128 stands for zero in the data rows.
Each row of this table is followed by its label. One hidden rule gives the labels. It looks at one to three of the table's principal directions, none of them among the few with the most spread.
[146 135 139 130 140 135 152 127 106 119 128 135 134 127 127 142 132 139 121 141 121 153 128 114 155 144 119 123 165 147 126 127] 2
[174 140  73 137 136 132 109 122 133  71 114 138 132 133 151  97 113  99 120 107  98 122 129 112 100 128 131 154 113 149 150 150] 4
[136 118 198  93 141 128  96 108 108 129 188 120 107 136 116  97  87 122 141 143 151 170 143 158 140  93 104 114 122 105 128 100] 3
[137 115 137  67 145  80 133  95 130 150 141 107 135 143 126 150  99 120 152 138  68 123 122 154 159  78 148  95 114  78 129 105] 4
[111 136 120 132 108 116 110 138 137 119 119 129 129 125 168 111 111 121 110 112 124 110 123 120  99 129 141 128  96 134 143 140] 3
[ 74 135 141 148  97 118 140 147 131 148 105 139 137 103 152 137 145 148 114 116 167 114 117 123 112 168 130 121 126 129 112 142] 2
[ 96  95 162  63 134  79  84  95 142 151 174 119 125 172  94  86 109 100 196 151 177 142 134 183 109  86 123 112  88  43  95  91] 1
[128 114 144 155 126 155 134 135 126 108 131 131 117 137  91 123 148 136 141 136 157 146 143 122 131 151 116 148 146 139 112 119] 6
[150 158 136 151 131 158 124 153 112  99 142 134 122 116 192 118  98 131  80 128 111 142 135  79 129 130 118 123 119 200 174 152] 1
[ 92 158  66 179 104 133 159 162 134  99  61 156 163  91 165 139 163 145  90  93 149 101 103  80  98 208 137 151 134 173 119 176] 2
[132 129  88 194 124 166 159 150 142  84  83 142 137 113 112 150 168 145 110 109 127 116 127  93 124 187 125 167 154 177 122 157] 8
[ 72 117 163  61 113  55 112 105 141 174 141 110 139 128 157 133  89 127 145 124 114 108 111 168 126  89 152  83  78  55 118 109] 2
[124  96 162  89 141  98 113 102 140 112 165 116 122 163 111 113 105 109 186 152 126 148 146 146 137 100 123 113  99  88 114 104] 5
[102 123 119 132 124 110 137 128 148 123 111 130 143 123 140 144 130 134 129 119 121 111 119 126 124 141 134 126 115 122 121 141] 7
[132 127 119 118 153 125 141 124 127 125 135 136 144 139 120 135 136 126 147 149 137 143 127 118 144 132 115 122 140 132 118 132] 1
[ 56 148 114 192  87 148 139 173 152 150  82 142 139  69 168 151 158 162  71  87 168  80 106 109  94 185 129 140 114 163 128 172] 8
[ 94 151 123 123 112 109 138 143 128 160 108 126 144  99 178 151 117 145  87 111 110 101 105 116 127 129 147 105 113 136 143 143] 3
[150 118 173 141 125 169  77 131 128 113 177 116  83 138 114  83  99 117 121 127 148 145 156 144 110  93 110 146 104 139 151 110] 6
[144 138 104 163 123 161 141 142 125 106 108 133 122 101 117 132 149 133 115 109 128 122 133 107 126 155 124 150 141 158 131 141] 7
[154 132 122 100 144 119 101 113 124 121 149 124 127 146 136 104  98 109 125 130 111 135 126 141 122  92 129 127 115 119 144 121] 3
[177 132 147 143 117 160 105 128 118 101 145 114  88 112 141 108  98 117 106 108  87 130 151 125 125 102 129 138 114 152 166 122] 4
[158 163  58 205 109 178 142 171 122  76  78 155 131 108 168 114 161 125  83 105 133 115 130  61  93 190 129 168 144 218 154 176] 5
[ 80 101 166  80 136  83 121 100 149 165 150 113 136 124 103 144 114 133 165 130 136 120 119 177 142 100 126 102 102  55  98 108] 4
[110 100 164  95 129 112 120 110 128 163 153 113 117 154  69 125 137 128 174 151 158 142 135 168 139 105 129 119 132  70  95  86] 8
[100 115 104 114 112  91 151 124 162 155  98 105 133 115 143 174 132 131 145 114  65  74 122 128 137 109 166 104  88  98 132 129] 8
[113 129 118 161 114 156 147 148 125 137 103 128 127 122  89 143 165 150 114 122 150 122 124 118 129 158 136 149 154 142 113 121] 8
[148 130 150 112 125 128  95 122 134 116 157 108 103 117 164 110  75 114 112 111  81 118 140 133 122  78 134 117  79 131 168 124] 5
[161 130 113 160 137 163 132 136 122  80 128 138 121 130 118 113 138 121 131 129 135 147 145 101 125 151 111 153 142 167 133 140] 5
[135 142 117 156 122 152 127 145 122 112 119 137 126 119 142 119 133 132 103 119 138 129 128 108 117 148 122 143 135 162 139 143] 3
[ 55 146 124  95 110  59 128 128 155 198 104 127 162  92 217 167 101 142  88 105 101  70  84 150 115 111 151  79  86  95 139 160] 3
[125 131 136 113 121 120 119 120 122 154 128 121 124 119 121 129 122 131 117 118 123 120 119 153 127 112 136 124 131 104 127 117] 4
[110 122 159 105 117 118 105 121 132 160 149 109 111 118 124 122 107 128 128 119 127 116 129 157 125  92 136 114 100  95 132 108] 7
[184 113 143 113 155 149  81 103 141 108 174 105  96 138 111 107  79 107 122 117  76 129 144 163 131  56 119 141 102 119 163 114] 8
[ 85  97 139  55 144  61 112  91 157 187 148 110 145 158  98 140 116 118 179 145 128 111 111 190 135  75 141  96  98  33  97 100] 6
[122 123 133 118 134 123  83 118 147 125 151 128 122 129 138  98  99 113 122 113 141 119 125 159  99 100 116 137  94 109 137 134] 2
[105 101 122  62 166  79 134  97 140 169 149 121 155 173  75 140 141 116 199 170 148 139 119 162 151  96 127 102 128  56  85  99] 5
[118 136 158 120 108 122 133 134 119 198 126 110 113 111 151 164 118 149  88 126  92 103 117 149 146  95 150  99 136 119 150 116] 6
[135 155 117 161 118 144 109 146 151  82 119 123 122  74 222 130  71 130  53  73  57  90 123  96 108 118 132 132  71 189 192 177] 2
[130  93 113 135 146 126 147 112 137  67 124 143 140 165  56 111 168 113 211 151 176 163 149 119 130 175 109 157 146 109  73 118] 7
[115  89 163  59 152  84 105  83 143 143 169 103 126 160  73 122 100 115 187 142 120 139 131 185 145  72 131 111 100  42 100  84] 7
[156 111 145 132 132 149 103 117 120  87 152 128 107 155  84  86 124 113 153 135 153 160 150 138 117 127 115 156 133 122 118 105] 4
[ 31  78 212  46 148  43 179  95 141 208 153 107 163 161  79 203 136 166 204 188 142 146 113 169 203 111 135  56 137  29  59  79] 5
[119 149 136 157  97 144 124 155 130 153 115 122 112  96 187 141 116 142  69 107 103  96 123 114 116 123 142 119 113 164 167 147] 5
[128 144 149 162 120 168 143 151 104 133 128 138 119 106 127 133 147 149 102 131 161 146 133 107 137 159 111 134 162 168 129 133] 3
[150 143 111 126 127 123 160 129 102 154 105 136 138 132 135 152 152 134 119 144 113 133 119 119 148 141 137 116 176 138 128 129] 2
[ 92 100 183  80 135  96 114 102 129 165 165 119 127 150  87 123 120 130 172 152 169 148 129 177 141 103 118 107 124  61  92  92] 3
[134 114 110 120 156 119 177 120 119 128 117 140 154 161  82 158 174 133 177 171 143 155 130 111 165 157 120 123 178 123  91 120] 5
[112 113 121  98 134  91 114 112 157 106 135 117 136 138 146 122  97 111 153 120  96 112 128 132 119 103 140 117  73 101 132 130] 6
[149 125  75 129 156 132 207 127 110 129  89 137 157 140  62 179 201 138 179 162 125 145 128  93 180 173 132 129 196 132  86 121] 6
[144 107 143  97 139 110  96 102 141 106 157 114 117 152 119 104  92 106 153 128 105 134 138 154 123  87 129 129  95  95 133 111] 7
[153 137  75 131 138 131 153 132 117 143 103 139 142 144 110 139 170 119 144 147 131 127 123 113 134 142 134 132 164 135 119 132] 5
[123 125 123 126 118 122 126 127 131 133 120 125 127 129 122 126 133 127 133 123 129 120 127 135 121 128 137 130 124 116 123 122] 7
[136 130 126 146 110 143 116 139 132 114 127 124 109 119 141 112 124 120 124 115 124 118 141 117 111 128 133 136 108 142 143 131] 8
[118 139 115 144 125 143 114 142 124 130 128 145 132 125 128 102 145 123 125 128 184 133 126 124 102 149 112 142 131 140 120 140] 1
[121 138 112 144  96 129  88 146 143 116 125 128 112 131 179  87 109 106 111 109 133 102 134 118  75 120 142 136  77 143 157 143] 5
[145 106 150 119 154 142 146 109 110 137 145 131 127 151  45 137 160 136 169 159 163 169 137 153 162 136 106 138 185 102  87  97] 4
[125 161  88 233  72 199 125 187 140  99  72 132 103  65 170 126 148 149  39  62 119  75 128  81  79 178 145 175 113 214 170 170] 8
[159 151 101 173 111 164 129 152 111  99 105 141 119 124 149 111 141 127  92 117 129 130 133  95 108 158 132 154 149 182 150 145] 2
[112 119 152 127 101 116 148 123 119 141 113 122 118 109 113 143 143 139 145 120 130 125 133 139 138 147 139 120 139 102 107 113] 4
[142 145 112 168 107 158 107 148 128 102 119 140 112 109 159  97 128 119 100 105 145 119 136 111  91 147 121 152 116 166 149 151] 4
[151 153 135 161 119 163 104 147 121 106 132 130 112 109 175 111  96 134  58 103 107 124 127 113 110 122 125 143 121 182 174 148] 3
[125 121 171  96 118 116 128 117 115 198 147 105 107 125 113 151 122 138 130 141 111 123 129 164 154  85 141  97 137  89 130  94] 8
[107 122 183 146 107 145 113 139 131 123 147 115 103 112 139 125 103 145 104 115 128 129 139 129 127 122 127 127 106 140 142 119] 6
[147 133 123 126 133 137 107 126 132 117 140 122 117 122 142 114 106 117 116 117 108 122 132 130 120 105 127 132 108 136 150 132] 6
[ 96 147 119 160 104 141 121 158 141 148 109 130 129 105 169 135 128 144  75 107 133  95 113 115 104 137 138 131 110 159 150 151] 6
[158 121 131 151 148 169 129 131 109  77 147 147 122 155  78  94 154 119 160 154 186 181 151 108 129 163  95 160 164 155 106 121] 1
[122 122 124 141 139 138 193 130 105 135 103 142 147 121  67 169 191 153 163 152 162 155 128 111 172 187 116 130 198 128  77 119] 4
[200 120 155 123 163 170 129 112 105 105 167 112 100 138  84 131 110 126 131 144  87 166 153 130 173  92 111 135 159 147 146 102] 6
[149  94 136 105 132 106 102  98 140  89 149 124 115 174  99  90 116  94 190 142 131 146 151 152 113 111 126 140 108  87 111 107] 7
[126 144 100 188  98 162 160 162 117 113  85 146 125 106 133 135 178 139 116 119 156 122 134  84 115 193 130 149 156 177 122 149] 8
[137 168  47 226  96 187 135 186 115  45  72 179 140 120 163  72 186 116 103 111 211 136 136  40  59 240 114 190 145 231 130 183] 1
[ 71 158  75 157  92 105 123 162 150 138  80 155 157 105 213 117 143 124  96 103 163  81 102  99  68 173 140 126  92 153 136 182] 1
[175 132 137 107 165 140 128 115 116 119 156 115 124 137 127 140  95 127 111 140  73 147 131 125 165  85 123 119 138 145 156 119] 1
Which label does each new row get?
[ 88 131 155 121 101 105 150 136 118 150 114 126 134 115 146 146 133 146 127 129 136 126 123 120 137 149 143 105 128 118 116 120] >> 2
[135 141 135 122 133 132 131 131 119 181 130 121 128 122 142 155 122 144  86 132 103 116 112 143 145 100 135 112 150 134 148 127] >> 5
[119 112 171 105 140 125 131 115 119 179 158 123 119 138  90 140 140 135 157 158 159 146 134 162 154 109 112 108 152  94 106 103] >> 5
[152 100 130  98 166 119 130  93 130 107 149 126 134 156  61 124 133 115 184 148 133 158 137 155 151 116 110 137 147  88  96 106] >> 4
[101 120 124 155 102 131 106 140 164 104 121 124 114 106 156 113 118 120 129  98 129  95 138 122  91 134 131 139  71 133 139 149] >> 8
[108 155  71 187 109 152 137 169 140  89  84 155 148 110 172 117 153 131  94 106 156 107 119  71  87 189 128 155 117 193 138 176] >> 5
[ 79 117 121 124 122  89 158 129 155 132  99 125 157 130 147 170 131 147 131 126 101 103 111 117 139 144 149 111 111 116 116 139] >> 6
[ 96 154 115 136 124 122 145 150 143 174 108 124 146  89 191 176 119 153  69 112  91  86 101 112 137 119 140 101 113 156 159 160] >> 5
[ 95 136 105 115 120 101 117 128 146 170 109 126 145 117 146 139 126 132 106 109 125  90 100 153 108 115 145 120 111 101 128 138] >> 7
[110 122 122 109 133 104 128 121 138 158 128 130 140 144 127 135 136 124 144 141 139 120 119 144 126 119 131 115 126 103 116 127] >> 5
[162 125 123 142 135 146 136 126 123  77 128 127 119 128 119 123 123 122 135 124 102 143 144 105 138 137 125 143 131 152 136 128] >> 4
[141 120 179 116 144 147 118 117 121 167 165 110 104 115 103 146 110 142 114 134 115 136 133 164 160  85 113 115 142 115 138 107] >> 6
[113 110 149  90 137  92 119 109 138 110 149 120 135 152 131 118  99 117 162 140 117 139 133 134 133 108 132 111  96  97 120 114] >> 3
[208 134 130 155 142 189 119 128  93  78 148 133  96 137  89  93 132 115 127 134 132 172 157 113 135 132 106 163 168 170 142 115] >> 4
[111 102 157 104 125 116 148 114 107 174 136 128 124 161  46 132 178 133 192 169 192 159 136 160 149 140 125 121 176  72  70  82] >> 7
[126 146  90 189 104 153 164 161 125 130  74 147 137 118 149 155 175 147  91 123 131 109 119  92 119 184 137 145 168 181 132 158] >> 6
[153 160 117 170 114 167 120 159 117 108 120 136 115 107 186 117 115 130  69 112 112 122 132  88 111 138 126 138 125 199 174 156] >> 1
[121 137 110 184  94 146 142 153 134  89  90 142 122 101 161 125 147 132 111 103 133 112 136  92 102 183 131 148 124 170 134 158] >> 4
[153 133 128 137 123 138 118 124 131 116 124 118 113 106 143 131 107 127 101 101  83 113 129 136 126 111 134 135 119 136 153 134] >> 4
[125 117 143  93 145 105 122 108 132 131 150 123 132 134 123 126 110 119 156 138 124 138 131 143 140 106 121 111 113  98 120 119] >> 3
[113 153 105 196  91 163 116 170 128  78  95 151 128 119 170  93 138 134  77 101 166 121 126  83  74 188 130 167 121 194 144 161] >> 3
[106 133 113 107 121  96 125 126 130 139 123 137 143 134 152 115 130 115 148 134 150 123 121 127 111 134 132 113 111 109 118 135] >> 3
[129 118 123 121 145 129 117 121 132 119 143 135 134 152 100 109 136 117 155 145 162 145 133 135 122 128 113 138 131 117 111 123] >> 5
[ 98 126 150 120 138 129 113 131 127 141 150 136 137 139 114 112 127 135 130 141 182 145 122 140 121 130 110 129 128 119 112 123] >> 1
[123 121 108 120 142 115 104 120 150 114 136 134 139 146 135 108 118 110 140 128 138 122 124 138 106 117 120 137 104 117 128 140] >> 5
[ 84 104 156  84 150  80 131 105 148 141 149 124 153 150 122 145 111 133 161 149 134 136 118 150 146 113 122 102 111  83 102 120] >> 1
[129 103 130 110 137 122 110 108 142 125 144 121 120 145  78 111 134 112 174 132 147 131 138 159 121 112 123 139 116  84 104 108] >> 8
[138 124 107 165 118 155 161 140 126 120  98 131 122 118  92 150 174 139 139 127 132 124 137 110 138 164 131 147 160 145 113 129] >> 8
[162 116 168  72 172 117 113  94 114 147 182 112 123 155 106 131  89 122 141 157  99 160 131 163 169  64 114 104 139  99 136  99] >> 1
A new table starts here. A hidden rule labels the rows of this table. It goes by one to three of the table's principal directions, not those with the most spread.
[ 86 132 107 118 157 103 137 112 146 126 144 135 133 140  98 133  84 101  93 114 140 127 134 134 146 147 136 144 138 111 130 104] 3
[171 168 200  68  79 152 129 194 147 120 144 185 124 118 193 136  61 153 147  70 193 151 181 118 140 106 105 115 126 133  27 127] 3
[120 121 135 132 149 132 137 127 108 123 118 148 117 128 139 131 153 125 167 158 126 141 137 124 107 114 120 123 132 139 110 109] 3
[126 159 133 131 144 114 100 103 129 133 143 112 128 116 130 138 162  97 131 132 107 114 111 103 114 118 138 130 127 110 119 119] 4
[105 162 161  95 137 127  94  84 130 121 149 161 154 152 111 128 116 108 150 101 112 115 186 111  80 128 139 114 155 115 124 104] 3
[117 127 140 138 105 137 135 111 130 152 121 110 123 132 118 128 146 112 134 132 102 112 138 131 174 141 127 174 132 133 120 124] 3
[109 126  93 130 137 103 137 127 145 133 122  98 124 134 108 140 120 119  89 137 144 130  92 120 174 136 135 140 128 121 145 137] 4
[118 154 142 128 134 129 113 103 116 130 157 125 127 134 115 133 122 108 177  96 106 103 173 110 118 139 129 128 161  86 136 130] 3
[130 134 149 112 108 139 145 172 140 128 114 154 129 115 162 124  99 145 106 137 152 155 115 143 149 118 110 128 110 145  75 121] 3
[112 153 145 105 134 114 117 114 142 127 131 135 133 140 118 139 127 108 134 129 137 127 144 105 131 122 129 135 140 131 102 104] 4
[122 130 138 153 140 140 129 121 111 135 138 131 123 113 128 117 149 121 164 144  95 119 128 135 102 133 116 131 130 120 125 112] 3
[142 154 145 128 121 129 104 128 134 133 170 104 115 113 139 130 131 106 148  93 119 110 142 109 136 126 122 145 136 100  95 130] 3
[103 146 164  99 122 140 136 121 119 119 105 203 158 150 132 128 103 143 149 130 144 141 170 136 103 124 120 108 140 141 121 113] 4
[145 135 149 139 113 146 139 149 124 140 128 106 114 104 144 126 137 124 159 139  98 126 129 132 144 131 123 134 129 111  97 127] 3
[120 109  94 157 142 112 127  89 140 136 126  78 145 133  68 123 153 110 104 144  90 104 100 142 134 155 155 140 125 118 196 129] 3
[ 91 150 129 127 136 117 114  93 136 131 138 108 143 138  95 128 114  94 124 126  85 109 149 123 134 147 136 140 153  98 135 113] 1
[118 102 125 174 134 151 127 104  96 123 132 120 135 125 113 105 165 126 166 148  70 114 140 159 102 137 116 137 132 120 160 133] 3
[139 134 121 140 121 133 137 150 129 144 150  75  97 109 131 127 109 125 152 113 104 115 130 115 153 145 125 129 147  88 118 142] 3
[124 139 165  94 102 143 135 141 120 107  95 173 148 155 136 130  93 153 162 131 140 143 188 126 112 120 116  97 153 141 112 128] 3
[101  75  74 167 140 125 170 126 104 142  93 131 109 135 128 132 161 138 100 164 145 140  81 154 185 131 123 168 107 156 169 148] 3
[116 130 126 119 124 122 128 127 143 127 136 121 134 136 114 127 104 122 110 116 131 127 135 133 147 137 130 137 134 120 125 126] 4
[111 148 152 108 133 134 110 112 111 116 124 175 141 143 145 131 136 129 153 128 133 136 158 117  95 107 122 112 139 132 115 123] 3
[110 113  86 148 141 108 139 110 137 141 131 105 124 127 105 133 119 108  75 120 126 114  98 140 167 151 142 160 119 120 162 132] 3
[108 137 101 132 149 106 113 108 134 120 143 123 141 134 106 127 108 117  95 115 127 117 114 125 111 139 134 119 133 112 160 129] 3
[165 123 166 114  87 168 127 178 112 112 146 148 114 126 174 113  97 170 180  89 146 142 183 135 118 112  95 111 140 126  85 156] 3
[118  85 124 161 131 153 154 122 105 128 108 131 132 130 112 106 149 141 155 164  88 132 136 170 117 140 121 135 126 139 155 124] 4
[112 121  59 159 155  84 118 100 143 124 113  99 153 129  81 131 147 126  45 151 140 114  36 127 123 142 143 119 104 139 219 142] 2
[140 132 127 122 126 117 116 125 149 114 133 124 153 130 104 123 105 128 100 116 132 121 127 135 107 139 135 114 124 130 146 121] 3
[139 107  96 149 138 120 131 128 132 131 146  93 116 118 119 130 136 119 105 113 130 121 103 139 155 136 139 146 117 111 150 147] 3
[122 123 120 144 124 132 118 125 132 118 161  99 138 132  97 110 106 132 138 102 108 113 142 141 125 147 118 127 145  97 153 144] 3
[130  98  59 172 157 101 123 103 134 134 143  51 118 116  89 127 155 107  79 134  99 105  69 135 143 149 154 142 116 106 196 148] 3
[140 166 107 117 140  77  59  54 166 116 132  77 181 150  49 139 167 107  83 124 115  84  92  81  69 135 172  92 131 129 220 128] 3
[128 124  98 137 151 102  94  68 136 125 141  87 142 139  86 135 162  94  99 120  99  99 119 117 110 136 166 134 129 116 184 130] 1
[111 112 137 140 127 139 147 118 128 137 123 120 128 132 105 118 127 115 146 144  95 123 150 149 142 147 126 153 137 129 124 106] 2
[ 99 116 134 171 126 155 147 114 118 154 138  90 124 109 107 104 142 105 153 152  40 111 131 165 153 159 123 165 137  94 127 117] 4
[106  95 126 126 136 136 149 116 107 119  79 181 135 147 141 129 148 133 118 172 135 153 138 152 123 112 127 138 114 176 126 112] 2
[146 148 112 150 132 108 109 118 153 145 156  69 125  99 112 134 151  96  94 118 110 102  75 117 151 140 143 150 111 103 136 131] 3
[135 151 100 156 156  98 116 114 140 156 149  52  97  94 116 144 172  86 121 146  99 101  64  87 143 136 143 144 124 102 130 115] 2
[177 158 130 111 141 114 110 151 137 136 160  91  91  98 159 149 132 118 148 101 143 122 115  77 110 114 145  99 131  99  97 131] 3
[120 124 164 104 120 153 133 133 105 114 109 193 134 144 160 123 117 143 162 132 134 149 185 140 100 110 115 116 136 149  94 116] 1
[112 129 167 120 101 162 137 126 111 125 113 135 135 144 127 115 114 137 187 138  81 129 196 140 127 134 116 124 163 115 110 128] 2
[114  90 159 159  94 181 162 134 111 136 119 102 131 131 105  93 120 135 191 149  42 124 190 185 155 159 112 156 153 107 122 129] 3
[108 133 138 134 131 135 115 106 117 121 118 131 143 134 120 116 139 121 139 152  85 124 142 133  97 127 124 119 138 129 132 116] 2
[131 125 152 114 129 145 137 141  97 127 111 187 107 130 183 138 152 140 168 140 158 152 151 118 117  94 113 128 123 157  84 122] 3
[139  96  89 162 125 124 173 165 135 155 125  88  88 100 140 133 122 127  92 132 142 130  74 145 205 147 124 172 104 129 123 140] 4
[157 169 120 113 130 101  72 125 147 117 168  89 127 119 133 139 134 121 109  91 147 111 103  78 102 111 135 101 130 107 130 149] 1
[158 168 167  99  95 129  96 119 159 133 167  66 132 132 100 134 108 110 169  78 100  95 183  92 139 143 144 123 167  81 111 134] 3
[132 152 133 126 129 119 108 123 150 125 172  83 135 124  93 121  95 113 141  93 103 104 147 117 117 151 133 116 154  80 135 127] 3
[145 181 110  83 146  72  77 121 172 108 153 126 150 134 115 151  96 122  60  86 195 121  91  73  91 114 148  82 122 126 143 128] 1
[118 124 152 115 123 154 129 147 121 123 149 132 112 125 155 113  98 125 153 118 100 143 176 142 125 123 115 131 145 109  70 119] 3
[114 157 118 124 141 103 118 123 149 136 125 112 132 115 125 138 128 105  86 145 126 126  83 110 136 128 136 128 119 123 117 111] 3
[153 151 154 107 115 133 110 116 132 142 159  91 107 131 127 144 139 111 185  87 116 106 178  89 144 128 145 134 159  92 110 139] 3
[ 93 123 106 135 145 111 150 127 145 145 125 123 118 124 117 133 120 105  87 146 137 135  93 136 177 139 128 167 117 133 113 106] 4
[ 93 111  89 149 149 104 111  61 127 120 113 126 168 160  63 123 158 119  90 145 112 107 108 139 105 144 147 132 126 142 223 131] 4
[105 121 111 143 147 126 138 129 135 139 135 133 128 109 134 119 120 112  78 139 115 135  89 156 141 135 131 149 104 124 117 113] 1
[126 149 186  83  85 150 135 147 137 123 120 183 142 147 147 128  73 141 147  97 152 139 200 133 143 127 110 135 144 142  73 116] 3
[101 159 122 105 150 100  99  95 140 112 135 148 157 146 109 138 109 106  95 114 137 122 133 113 103 126 143 111 137 115 144 118] 3
[152 158 141 121 112 125 105 139 150 130 154  69 124 112 119 125 107 120 138 109  97 109 134 103 120 138 132 108 147  93 114 131] 3
Here are more rows. What is the label of each one?
[140  89 120 138 133 139 169 146 117 149 102 147 102 122 145 132 162 147 138 156 156 147 104 141 150 121 130 146 102 167 125 122] -> 2
[118 132 152 109 127 139 143 126 116 131 113 160 123 137 143 140 128 121 162 134 131 139 166 126 141 120 131 133 140 127 100 118] -> 1
[113 104 133 133 126 150 153 145  98 126 101 153 110 135 154 122 137 148 164 162 124 150 145 137 128 116 108 127 135 148 109 127] -> 1
[158 163 138 105 110 116 101 140 133 120 155 134 117 124 163 150 100 120 118  65 170 115 149  93 139 116 125 128 132 112 102 150] -> 3
[127 110  99 152 137 121 127 112 128 137 138  70 113 125 104 125 149 113 126 135  95 112 113 126 144 142 140 143 135 111 155 137] -> 1
[146 122 114 147 131 129 126 130 125 138 141  97 113 110 135 130 151 122 127 124 116 120 104 127 139 128 136 135 119 113 137 144] -> 1
[136 130 120 136 114 130 110 134 134 127 151 108 128 124 125 114 116 139 114 104 126 116 119 125 121 134 115 128 128 124 138 144] -> 1
[103  99 144 136 138 147 155 108 111 134 112 145 127 142 109 121 144 117 173 157  94 133 171 154 132 138 131 150 141 135 124 102] -> 1
[ 90  93 131 140 144 149 181 111 109 149  89 155 127 140 105 119 134 129 160 175  91 138 152 164 135 151 138 141 138 138 147  99] -> 4
[146 134 138 117 132 121 119 134 133 121 127 145 128 122 146 138 144 123 122 129 155 136 119 119 119 109 129 128 112 147 104 118] -> 2
[123 105 115 134 144 119 159 127 119 132  97 162 122 134 128 141 148 130 124 155 162 141 111 136 141 125 130 142 111 163 138 113] -> 4
[126 145 143 128 111 134 127 125 122 128 128 146 137 131 131 130 110 129 138 107 128 115 150 128 132 137 119 132 137 120 132 134] -> 1
[107  83  63 192 154 106 142  61 131 145 119 102 161 135  45 122 179 109  69 140 105  92  64 174 150 171 161 171  98 131 255 141] -> 1
[148 130 108 133 127 115 108 125 140 134 155  70 110 123 116 131 139 122 124 108 124 110 113 101 136 131 136 130 135 112 141 144] -> 1
[149 133 107 160 137 121 114 125 126 133 124  89 132 103 119 121 165 135 118 154 100 114  67 120  93 130 133 101 112 124 169 138] -> 3
[118 142 133 128 120 127 126 132 125 127 132 128 128 132 126 130 119 130 145 122 132 124 136 118 138 130 113 129 142 119 124 134] -> 1
[140 145 127 121 122 112 110 130 152 120 149 109 141 129 106 127 106 127 110 102 142 115 122 117 122 137 128 119 131 119 139 130] -> 4
[153 102  71 187 145 109 119 118 137 142 162  30 109 102  90 124 179 114 109 127 104  98  55 128 151 147 140 151 111 103 188 156] -> 1
[131  61  80 172 126 133 170 145 123 114  65 145 164 132  97 103 143 184  71 189 144 150  54 194 118 141 123 110  82 184 217 147] -> 3
[101 119  69 169 182  89 141  99 145 160 130  83 115 101  95 137 171  84  63 169 109 115  27 129 153 147 156 161  96 124 163 101] -> 4
[103  90 118 148 124 147 146 116  99 122  96 133 129 148 123 117 152 140 150 164  99 138 146 153 138 126 120 138 137 142 150 141] -> 4
[160 143 151 106  92 128 111 138 137 111 111 150 154 141 133 134 122 155 124 111 166 127 139 117 117 115 122 107 123 154 135 146] -> 3
[119 189 135 110 126 103  97 122 157 136 182  59 113 118 113 145  86  80 135  79 103  97 150  80 164 145 135 136 170  53  93 129] -> 3
[147 102 131 162 123 149 143 134 113 141 128 106 112 111 129 118 170 132 165 148 100 123 119 145 135 132 122 147 118 131 131 131] -> 2
[127  82 161 125 116 176 165 147  95 125  84 204 128 133 173 113 148 157 156 166 128 168 160 180 120 106 117 136 105 175  93 118] -> 3
[113  87 100 139 143 131 161 132 118 138  94 141 117 136 127 126 152 146 114 170 142 150  97 145 143 125 132 136 111 163 148 126] -> 4
[129 130  99 121 131 100 113 117 148 132 137 106 123 138 115 142 139 122  84 112 167 121  94 104 158 123 137 146 118 140 145 140] -> 4
[147  99  87 180 155 120 133 132 131 145 122  76 117  89 117 113 197 129  97 186  99 126  24 141 109 129 135 128  83 147 161 121] -> 3
